(in the rows, 128 means zero)
One turn moves each row of this set onto another row. After a few examples, where does it send each row asked below?
z_731: [135 110 100 123 171  96 149 150 110  90 103 126 158 165 134 122 147 114
 136 101 120]
z_54: [105 151 123 150 158  82  99 135  79 135 165  98 133 131 134 135 141  99
 113 118 129]
z_104: [122 171 102 160 150 117 137 153  98 120 161 154 130 134  93 140 136 115
 145 111  98]
z_788: [119 114 107 102 131 124 130 136  87 113 171 162 109 109  98  92 140 131
 120 122 142]
z_994: [109 114 114 105 142 119 123 143 108 120 163 158 103 104  99  91 114 126
 111 130 141]
z_532: [149 117 119 126 177  78 144 159 109  99  99 138 159 153 138 129 124 108
 146 102 147]
z_811: [145 110 111 122 172  76 148 154  93 101 110 124 164 159 134 126 152 107
 145  94 139]
z_414: [141 124 106 126 181  91 141 158 117  93  93 128 155 157 137 126 128 104
 134 101 128]
z_123: [122 110 110 112 122 105 138 137  59 125 176 149 116 104 107 110 121 121
 125 101 157]
z_197: [109 117 139 122 122  95 128 161 117 123 154 143 115 105 107 105  97 134
 108 125 159]
z_504: [110 114 120 114 113 122 143 154 118 110 154 149 121 107  99 101 121 146
 109 128 131]
z_102: [144 118 101 122 177  95 146 153 106  92  97 125 162 156 137 127 145 107
 135  99 125]
z_495: [113 118 125 109 143  97 113 145  94 124 167 154  99 108 106  95 109 119
 115 122 166]
z_242: [126 109 110 113 118 106 132 153  88 111 158 141 125 102  76 119 131 141
 100 138 151]
z_357: [122 116 118 105 131 101 121 138  74 117 176 157 104 112 108  97 134 124
 124 113 167]
z_507: [113 117 119 120 131 100 128 146  82 128 168 149 103 106 109 110  87 117
 116 105 163]
z_176: [121 114 137 116 109  87 128 152  84 119 167 139 118 110 115 110 125 136
 119 111 178]
z_428: [120 149 144 148 163  93 115 164 110 153 158 126 138 112 104 137 127 103
 110 130 105]
z_441: [139 146 130 147 168  91 116 158  93 157 150 126 146 105 102 146 132 105
 114 133 105]
z_445: [122 118 116 122 117  94 118 154  90 101 157 142 109 115  84 123 114 137
 100 131 170]
z_449: [152 110 113 120 173  83 147 151  98  97 101 130 166 153 142 129 144 111
 145 103 142]
z_519: [130 161 118 150 144 125 135 162 112 121 162 156 129 130  89 142 143 117
 128 114  88]
z_853: [144 107 102 112 164  95 156 153 108  87 103 126 164 157 133 116 145 106
 138 107 126]
z_239: [148 125 111 128 181  79 141 161 106  99  96 129 155 156 138 129 128 100
 141  95 142]
z_127: [143 110 105 118 171  95 145 148 109  87  99 128 162 157 141 126 143 114
 136 106 129]
z_380: [133 118 106 130 179  88 144 160 125  94  97 134 152 166 131 125 121 109
 136 101 127]
z_779: [131 162 102 153 148 116 135 160 112 131 174 165 120 133 104 137 136 108
 141 121  99]
z_888: [146 167 108 157 149 115 132 159  99 120 153 162 128 130  89 153 129 116
 133 115 100]
z_437: [115 155 124 153 171  93 124 156 100 156 156 126 145 109 102 135 128 103
 127 131 104]
z_521: [117 147 142 146 144  81  93 145  82 128 171 106 125 136 131 142 148 100
 105 109 134]
z_191: [113 166 100 155 136 106 112 131  79  98 171 126 118 155 124 141 151 111
 130  98 121]
z_610: [131 163 102 153 133 111 105 136  85  90 161 134 112 157 119 154 145 115
 115 102 117]
z_796: [131 116 113 119 113  98 130 154  81 106 162 150 117 110  77 124 129 139
 109 128 167]
z_7: [151 120 108 124 177  83 145 156  96  97 102 127 161 154 137 128 146 103
 143  95 138]
z_945: [121 158  96 149 131 112 111 139  93 104 182 140 108 157 132 138 153 107
 128 106 118]
z_158: [125 142 123 142 151  87  92 134  77 126 158  99 131 134 133 145 147 103
  96 122 123]
z_666: [137 113 109 121 172  91 149 158 124  88  96 127 154 159 134 117 120 104
 132 107 130]
z_255: [152 110 114 116 165  79 154 157  94  94 109 129 163 156 136 122 143 102
 148  98 147]
z_24: [144 118 118 132 182  69 145 165 107 107 104 132 156 160 131 128 125 105
 147  96 147]
z_331: [117 110 115 116 120 103 120 151  97 107 153 133 117 108  83 119 118 138
  90 141 155]
z_135: [113 106  99 107 123 128 143 132  78 117 168 145 116 104 104 103 124 126
 113 114 128]
z_17: [126 160 116 149 125 113 113 142  83  97 176 137 116 154 116 145 163 114
 123  95 117]
z_455: [145 116 119 124 172  75 147 162 111  95 101 130 153 158 135 121 117  98
 143 100 152]
z_606: [103 113 108 115 132 121 133 140  99 119 160 145 106 105 105 103  91 123
 102 118 134]
z_541: [115 141 119 142 149  87  98 138  86 138 179 108 122 136 146 133 150  95
 110 122 128]
z_623: [125 145 124 146 166  90 121 160 106 165 170 134 135 111 117 132 133  96
 125 136 109]
z_885: [142 117 108 126 176  91 143 154 122  88  94 135 154 159 137 127 124 112
 138 107 132]
z_307: [123 112 120 110 100 113 142 145  86 105 167 146 123 114 106 106 149 146
 120 113 150]

z_123 goes to z_135
z_127 goes to z_885
z_54 goes to z_191
Now these:
z_788 goes to z_994
z_176 goes to z_307
z_888 goes to z_441
z_519 goes to z_428
z_779 goes to z_623
z_796 goes to z_242
z_666 goes to z_455
z_414 goes to z_239
z_380 goes to z_24

